Here are the same points, seen from different sides; a view may also be mirrored.
A view may leave some points out. In some views, one point has been moved. Which views, in the order they come, and which point in each? Write no view if no view has one.

-- scene 1 --
panel a:
  K_149 [ 0.81 -1.51 -4.76 -0.85 -2.60  2.84]
  K_254 [ 1.92 -0.70 -4.26 -1.29 -2.17  2.44]
  K_646 [-0.41  0.60 -4.07  3.10 -2.78  1.34]
  K_772 [ 1.21 -1.54 -3.80 -0.98 -2.14  2.68]
  K_177 [ 1.54 -0.87 -3.52 -0.41 -1.77  2.29]
  K_997 [ 1.95 -0.98 -3.49 -0.24 -0.39  1.88]
  K_448 [ 1.61  0.91 -5.35  1.66 -0.49  0.91]
  K_377 [ 1.76 -0.58 -3.42 -0.14 -1.42  1.85]
  K_480 [ 1.39 -0.72 -3.00  0.87 -0.48  1.53]
  K_879 [ 1.01 -0.66 -1.87  1.84 -0.64  1.29]
panel b:
  K_480 [-1.16  0.93  2.10 -2.45  0.83 -0.99]
  K_149 [-1.08 -0.62  0.64 -1.21  3.33 -2.17]
  K_772 [-0.66  0.16  1.16 -1.61  3.21 -1.88]
  K_997 [-0.26  0.91  1.54 -2.51  2.48 -1.03]
  K_177 [-0.70  0.27  1.25 -2.11  2.32 -1.34]
  K_879 [-1.45  1.93  1.84 -1.95 -0.12 -0.63]
  K_143 [-0.23  1.14  1.29 -2.59  1.63 -0.36]
  K_515 [-0.51 -0.14  2.34 -3.22  3.23 -1.89]
  K_377 [-0.64  0.29  1.43 -2.42  1.90 -0.96]
  K_991 [-0.27  1.28  0.51 -1.24  2.70 -1.17]
  K_646 [-2.34 -0.46 -0.22 -0.33 -0.80 -0.25]
  K_448 [-1.99 -1.75  1.65 -2.97 -0.05 -0.41]
  K_254 [-0.32 -0.50  1.02 -2.32  3.26 -1.40]
panel c:
  K_143 [-0.91  0.16  0.99 -0.44  1.90  0.17]
  K_646 [-1.30 -0.72  1.21  3.51  0.67 -1.50]
  K_177 [-0.25  0.15  1.48 -0.05  0.80  0.83]
  K_480 [-1.36  0.99  0.36  0.41  1.04  0.30]
  K_997 [-0.50  0.18  1.40 -0.79  1.27  0.95]
  K_254 [ 1.01  0.10  1.91 -0.36  0.66  1.10]
  K_879 [-2.72  0.53  0.23  0.74  1.49 -0.23]
  K_377 [-0.31  0.52  1.08 -0.03  1.19  0.41]
  K_448 [ 0.59  1.69  0.07  2.13  0.83 -1.16]
  K_515 [ 0.62  1.39  1.16 -0.84  0.46  1.67]
  K_991 [-0.77 -1.01  2.17 -0.24  1.01  1.00]
  K_772 [ 0.10 -0.21  2.06 -0.20  0.24  1.50]
panel d:
  K_879 [ 0.69 -0.23  2.35  0.11 -0.94  1.43]
  K_448 [-1.53 -1.04  0.84 -0.58  1.66  1.53]
  K_480 [-0.27  0.24  1.94 -0.46 -0.14  0.60]
  K_772 [-0.96  0.54  0.65 -0.64 -0.79 -1.78]
  K_177 [-0.76  0.57  0.63 -0.53 -0.47 -0.82]
  K_997 [-0.21  1.35  0.94 -0.41 -0.69 -0.58]
  K_515 [-1.29  1.74  1.23 -1.26  0.50 -1.37]
  K_991 [-0.11  0.52  0.39 -0.11 -1.69 -1.21]
  K_646 [-0.63 -3.21  0.36  0.56 -0.70  1.31]
  K_254 [-1.29  1.06 -0.01 -0.72 -0.07 -1.43]
  K_377 [-0.60  0.77  0.85 -0.43 -0.25 -0.15]
  K_149 [-1.54 -0.21  0.24 -0.72 -0.60 -2.20]
panel e:
  K_991 [ 0.31 -4.39 -2.10  3.31 -1.13 -1.42]
  K_879 [-1.51 -3.58 -0.53  3.98  0.78 -0.15]
  K_143 [ 0.53 -3.90 -0.84  3.77  0.29 -1.10]
  K_254 [ 1.40 -4.89 -2.05  1.89  0.01 -1.74]
  K_177 [ 0.45 -4.54 -1.77  2.57  0.08 -1.35]
  K_377 [ 0.43 -4.37 -1.28  2.80  0.56 -1.14]
  K_448 [-0.63 -3.40  0.25  0.65  1.97 -1.19]
  K_149 [ 0.36 -5.09 -2.76  1.38 -0.67 -1.68]
  K_480 [-0.55 -4.11 -1.06  3.09  1.21 -0.49]
  K_515 [ 1.55 -5.45 -2.22  2.28  1.44 -1.18]
  K_997 [ 0.91 -4.64 -1.71  3.44  0.26 -1.13]
  K_646 [-2.71 -2.58 -0.05  1.19 -0.76 -1.18]
panel f:
  K_480 [-2.18 -1.81 -2.21 -2.74  0.88  5.03]
  K_149 [-3.75  0.35 -1.15 -4.04  2.48  4.49]
  K_991 [-3.02 -0.61 -0.04 -3.80  0.81  4.77]
  K_143 [-1.66 -0.99 -1.06 -2.97  0.21  4.97]
  K_254 [-2.36  0.62 -1.00 -3.52  2.05  4.42]
  K_377 [-2.10 -0.60 -1.63 -3.09  1.23  4.76]
  K_772 [-2.97 -0.21 -0.72 -3.75  2.19  4.72]
  K_448 [-2.41 -0.32 -4.71 -2.69  0.64  4.62]
  K_177 [-2.49 -0.51 -1.18 -3.34  1.51  4.73]
panel g:
  K_991 [-5.51 -3.25 -0.62  1.89  0.99  2.31]
  K_772 [-5.51 -3.87  0.28  1.30  1.80  1.93]
  K_480 [-3.28 -3.31 -1.41  1.34  2.51  1.52]
  K_448 [-2.56 -3.68 -1.49 -1.23  3.21  2.47]
  K_997 [-4.77 -3.74 -0.93  1.43  1.36  1.11]
  K_646 [-3.27 -1.69 -1.72  0.20  2.83  4.97]
  K_879 [-2.89 -2.40 -2.33  2.18  2.38  1.95]
  K_515 [-4.76 -4.90  0.19  0.74  2.13  0.38]
  K_177 [-4.78 -3.78 -0.46  0.96  1.78  1.73]
  K_143 [-4.20 -3.51 -1.88  1.31  1.16  1.31]
  K_254 [-5.37 -4.33  0.07  0.38  1.42  1.70]
  K_149 [-5.69 -3.93  0.94  0.70  2.08  2.62]
Moved in: panel a
  out of place in panel a: K_997
